Each path below is one point turned by a fixed rotation once a step. After each direction that follows a path, write how fast that rotation turns it, in degrees per step (0 if it stays still).
Each turn is a multiple of 5 degrees from 10 to 175, or 0.
Each row of a path follows its step; steps can be skipped.
path 1
step 0: [-38 -14 -11   3   1 -29  11   3   0  -8  21   4 -28  -9  -8   0  15 -10
   4 -23   5   2   1 -15  -5 -23 -10 -11  -8 -16  22 -30  14 -18  -4  16
  16 -22  11  17  -3  -4 -31   4  20  14 -13  10   2  18 -31   0  -4  26
  -1   9 -38 -13   0  25  -7  -9   9 -12   2 -25 -15  -4 -31]
step 4: [-16  12 -15 -23   7 -14 -23   9  13 -17   3  -7  10  15   5  -5  29 -11
   9  34  -6  11   7  11 -10   2 -14   8  16 -17   4  38 -11  22  12  22
  -5  12   2   9  -2   3 -17  -4  33  15  14  17  13   6 -21 -16 -10 -42
  13 -32  -1  14  -6  -8   3  10 -18 -17  20  14  -5   7 -20]
step 7: [  8  28  -9   8  17 -17  -2  -4 -12 -17 -18   0 -25  -3   0  -2 -29   3
  61   8 -14  -6  -1 -11  -4   6   4  16   2  20  26 -14  -1  17 -19  30
 -29   2 -24   3 -10  12  -3 -14  -9 -11 -18  15  26  -3 -11  26  23   1
   0 -14  -7   1  -3  -2  32 -10 -12   8  -8  -9 -11 -12 -15]
step 11: [  3   6 -32   2  -3  -1   6  26   9 -28 -10 -16 -30   7 -24   9   1 -17
   8  -4  19   7 -10  -4  17 -21 -14   0 -11   1 -15 -29  12 -12   7 -13
  31  -1  13  -8 -10   1   7 -11  30  -8  17  14 -28  17 -27  24 -17 -12
  -4  12  -9 -11 -18  -7 -21 -14 -13  -8   3  -2  21 -22 -37]
step 12: [ -4 -19 -34  13 -33   6  16 -16  -9 -19  14  16 -27 -11  -2   7  11  -8
   9   9  -7   3  20  27  -1 -10   7 -14 -12  17  13  -6  10  20   2   5
 -33 -10  25  29  24  -6 -30  -8   1  -2  22   7  11  -6 -15   4  -3  -3
   4   5 -19 -17 -28  27  20   3  30   2 -23   6  -2  21  -4]
step 15: [-17 -15  -7 -15   6  19   0  10   9   0  -5  -4 -24 -10 -19 -33  17  -8
  -6 -13 -25  16  -3   6 -37  24  -4  -9   7  -5  18  33  -5  -2  -5  13
 -23  14  28   0 -34  -8  -9  -2  14  26 -18  10  -1   1 -24 -10  29  -9
  15 -26  19 -16  -6 -17 -17 -14 -16 -25  -9   1   5  10  -8]
step 23: [-28   8 -27   0 -17 -13  13   1   4 -21  38 -30 -21   8   4  -2  26 -22
  24  14   6   3  -4   0 -15  -4   0  12 -25  -2 -14   5   8  -1  15 -13
  -7  18  -3  -8 -13 -10 -17 -12  -3 -38  33  38  -5 -15  -7  12  -4 -10
  13  -5   0   4 -33  14  -7  12   4  19 -18  10 -10  12  -5]
step 26: [ 17 -32  13   3   1  -8  -5  18 -14   4  -9 -14 -33   5 -20 -45  -9   7
  12 -20  -2 -35  22   6 -32  -8 -23   0  14  -3   1   0   5  17   3  -3
 -30  30 -14  12 -11  15  -3 -25  27   7  -7   5   2  17  -8  15   3  -1
  13  -3   6  -7 -11  -1  -4 -35 -12  11 -13  18  -1 -11   3]
step 29: [-10   9 -16 -13 -34 -15  -2  29  31   2   0  -5  -2   6   2 -29  -6 -25
  26  13 -17   5  -4 -13  12 -12   2  -5  22 -19   2   1   9  12   5  14
  26 -20  -7  22 -24   5 -21  -5  23 -33  17  -3   3  -4 -11 -18 -22 -12
 -16 -18  -8 -19 -22  -9   3   6  -2  21 -27  -3  28   7  -5]
Directions:
[ 9 -1  0 -3  2  4  1  3 -1  0 -5 -1  4  1 -5  2 -2 -3  6  1 -2 -4  4 -4
  1 -5  3  2  5  5  5 -5  3 -2 -5 -7 -7 -5  1  8 -5  6 -1  2 -1  1  0  6
 -1 -4  2  2 -2  4 -3  8  4  2  4 -5 -1  1  2 -2  2  8  1 -1  1]  170
[-2 -1 -2  1 -2 -3  4 -4  0  3 -3  6  0 -2 -8 -2 -7  2  2 -3 -1 -2  5  4
  7  2  1 -3 -3  5 -3  1  4  2 -5 -1  4 -4  0  1  2  0  3 -9  4 -4  2 -4
  9 -1 12  1  1 -9 -5 -3  5  5  0 -1  1 -1  6  2 -2  1  2 -3  3]  170
[ 2 -6  6  0  1  0 -1 -2  0  1 -1  1  1  0  0 -4 -2 -9 -5  5 -5  5  1  5
 -3  3 -7  1  0  0  0  3 -6 -9  5 -8 -2 -3  4  0 -2  7  4 -2  4  4  2 -4
  2 -1  0 -2  1 -2  0 -5 -4  5  4  1  3 -8 -6  1  6  4 -6 -4  1]  65
[  3   2   3   2   0  -3   0   2   5   1   2  -1   3   0  -2   2   6  -3
   3   3   4 -10  -2  -3  -6  -4  -7   8   4   3  -3   0   2   2  -1   8
   2   5  -4  -4  -5   7  -1   2   3  -6   8  -4   1   4  -2   2   3  -2
  -5  -3   1   4   1  -1   4   0   5   9   5   1  -1  -3   0]  115
[ 2 -3 -1  1  2 -1  2 -5  2  1  3  4  6  1 -4  7  0  5 -7  0 -5  1 -6 -7
  9 -3 -4 -4  2  4  4 -4 -3 -2  2  1 10  0 -1  0 -3  0  4 -5  1  0  0  4
  3  3 -6  7 -3  6  6  1  9  1  3  0  4 -1 -4  0  2 -4  0 -2  2]  130
[  4  -2   0 -11   1   2   3   0   1  -2  -2  -3  -4   2   0  -2  -1   3
  -6  -1  -1  -1  10  -3  -6  -2  -1  -1  -6   2  -2  12  -5   7  -3  -4
   5   0  -2  -4   3   0  -1   3  -1   1   0   8   2   3  -5   6   5  -1
   0  -3   3   1  -1  -2   4   5   4  -2   0   5  -5  -1   2]  35
path 2
step 2: [-14 -20  -5  10 -33  10 -13  15  18  -7 -28  -9  12 -13   3 -16 -12  10
 -11 -28 -12 -25   7  -3   6  19 -18  -9   8  -7  20   6   3   0   9  -9
  19 -16 -15   1  21   2  14 -17  10  -5 -21 -23 -11  17 -22 -15  20 -15
 -17  22 -21  24  12 -31   6  28  -7   7 -15  37  -1   0  -9]
step 8: [-17  33  -8  39 -11  14  -4  -4   6   9 -21   7   3   7  -8   2   7  -7
   0   5 -10 -22   5 -15   4  18  25  -5  -5  12 -17 -14  28   7  -9  13
  12  12  -1 -15  23   2 -12   8  20  -7  -5  26 -13 -39 -12  20  18 -29
 -24  19   2  14   2 -34  17   5 -16 -28   6   3   7   7  -2]
step 9: [-11  22  -5   2 -23  25   6  12  -6 -29   4  37   7 -15 -20   1  17 -16
  -8  25 -14 -29  -7 -12  23 -17   5  13  -4 -29  21 -36  -6  11 -21  -6
  -6   4 -13 -15  -6 -15  -9  13   2  15 -12  11  -8  -4 -27 -14 -22  -1
  -3 -16  -7  -1  -6  -3 -12  20  16   2   9  16  -2  37   6]
step 13: [-15  35   9  -3 -16  28   4 -17 -36 -12  -5  12  46  10  -7 -11 -12  12
 -13   6  16   2   2   5 -24  -2 -15  10   3 -18  10   9  -2   3  11   5
  -7 -11  37  11  -4  -9   1   8   6  42  17 -10 -16 -15  -5  21  25   7
 -17  13  -8  -7 -11  -8  -7 -18  13  -3  17  23 -11  16  11]
step 14: [-35  15  -8  -5  -7  -4   7 -20 -20  -9  -4   0 -34  -3  25   5  -1 -29
   4  16   0  -6   9  -5   4 -14 -14   7 -11  13   1 -14  22  10  23 -23
 -21 -24   1   8  16  -5   2  15   8  14  -5  29  17 -18 -27 -12  36  19
  18  33 -13   8  -3   3   5   3   3 -28 -14  14   2   1  29]
step 15: [-11  -4   8  -6 -22   0 -27  -4 -23 -26   7   1  16   1  17 -10 -21   5
   1   1 -25  -5  17   0 -10  19  -9 -22   0 -28 -19  -4  33 -25  -5 -25
 -33   0  -7 -24  -2   0  27  -5   8   6   6 -11 -17 -29 -19 -25 -11  10
 -12  -5 -17 -13  -9  16   8  -5  -8 -18  21   5   7  28  14]
step 22: [-28   0  21   1  -5  -3  23 -14   3  11   0  -2   4  14 -22   0   9  -8
   8   5   4   4   6  -4 -22  15  -1  -2 -16   7  16 -24  -2  19  22  15
 -38  13  -7  16   6  21 -11  26 -27   7 -21  12   9 -24   5 -14 -14 -42
  -7   8 -10 -29  -3   0  11  10 -17 -31   7  25 -15  13  20]
step 27: [ -4   7  -6 -21   9  16  22  15   3  22  14  12   2  10 -10 -14  27  15
   8 -18 -12  -6  -2  -5  23  23  -7  -1 -26 -13  19   6 -12   4  29 -13
   1 -14   9 -20  -8  17 -13  -7  31  32   7  11  -7   2 -20 -17  23  -3
   8   9 -20 -19  25  -2 -10  -3  15  15  34  37   6   6  12]
step 28: [-15  -1  -4 -12 -14  15  -3 -17 -12   3  -3   7 -19  -4  22 -29   5 -23
   9  -4 -10  16  -8   3 -24  27 -14  -4 -12   0  10  14   2  12   3   0
   9   8 -17  18  14 -17  -9 -31 -14  18 -39 -34  -2  13 -23   2   4  -2
  11  32 -18 -11 -14  15   5   9 -28  11   5  46   3  -4  12]
Directions:
[ 2  1 -4 -5 -4  2  1  7  3  2 -4 -2  0 -7  3  3  3 -1  2  0  3 -2  3  0
  2 -1  2  2  3  6  2 -1 -4  1  6  5 -3 -2  1  4  5  5 -5 -7  5  4  6  1
  6 -2 -5  4 -3  5 -9 -1 -6 -6 -3 -6  0 -6 -5 -4  5 -5 -4  1 -2]  135
[ -4  -1  -1  -6   1   2   1   0  -3   4   6   6   5   1  -2   3   2   0
  -4  15   0  -1   1   4  -3  -1  -6   2   5  -3  -3   5  -3  -2   1   0
   1   0   2  -3  -4  -2   0   1   5  -2  -3  -2 -11   3  -1  -5  -4   2
  -4  -2  -5  -1  -1   3   1  -6  -1   4   2  -3  -2   8  -7]  175
[ 2  9  3  1  2 -3  2  0 -4  0  4 -2 -3  4 -2  4 -1 -6 -8 -3 -2 -8  2 -1
  4 -4 -2 -2 -3  5 -4 11  7  5  4 -2  0  0  5 -4  2  3  2  0  3  3  3 -6
 -1  6 -1  3 -6 -4  0  5 -4 -4 -3  0 -2  7  0 -4  1  4  4  1 -1]  55
[-1 -7 -3 -3  2  2  0 -5 -1  6  7 -4 -2  4 -6  1 -6  0 -5 -6  0  5 -5 -6
 -3  0  0  3  1  0  5 -7 -5 -3 -2  1  4 -5  3 -8  2 -2 -6  1  3  5 -3 -6
  3  6 -6  5 -2  4  2  3 -4  0  0 -1  0  0 -2  2  3  3 -3 -6 -3]  45
[-5  0  4  7 -2 -4 -5 -4 -2 -3 -4 -3  2  0 -4 -1  7  4  3 -2  3 -3 -2  4
 -1 -7  1 -4  1 -5  2 -4 -4 -3 -4  3  2  6 -1  3  5  2  7  2 -2  3 -6 -7
  4  2 -5 -4 -8  1 -5  1 -1 -2  3  2 -3  3 -8 -1  3  1  1  6 -4]  110
[ 0 -4 -6  1 -4 -1 -5  4  0  6 -7 -3 -1  0  5  2 -1 -6 -3 -6  3 -2  9  2
 -1 -2  0 -3 -1 -1  2  1  6 -7  0 -3 -1 -3 -4 -3  0 -9  2 -8 -6 -4 -1  0
 -1  2  6 -6 -7  6  1  3 -3  3 -1  6  2 -3  2  1  4  3  3 -2 -4]  80
[  2  -2  -5  -4  10  -4   1   2  -4  -2   6  -4  -1  -9  -3   5  -1  -6
  -2   0  -7  -4   3   0  -1  -1   0  -3   1  -4   3  -2   0   2  -2  -6
   6   6  -3   3   2  -7  -3  -4   0   5  -1   1   0  -3  -4   0   1  -2
   1  -2   4   7   4   1   0  -5  -3 -11  -5  -3   0   4   0]  125
[-5 -8 -2 -8 -3  5 -7 -1  0  1  1 -3  2  2  1 -2 -1 -2  1 -9 -2 -1  0  4
  3  0  0  2  8 -3 -7 10 -5  4  2 -2  0 -3  1  3 -1  2  7  3  6 -2  0 -3
  5  2 -3 -2  4  7  0  1  7  2 -1  2  5  2 -1 -4  0  2  0  2  7]  25
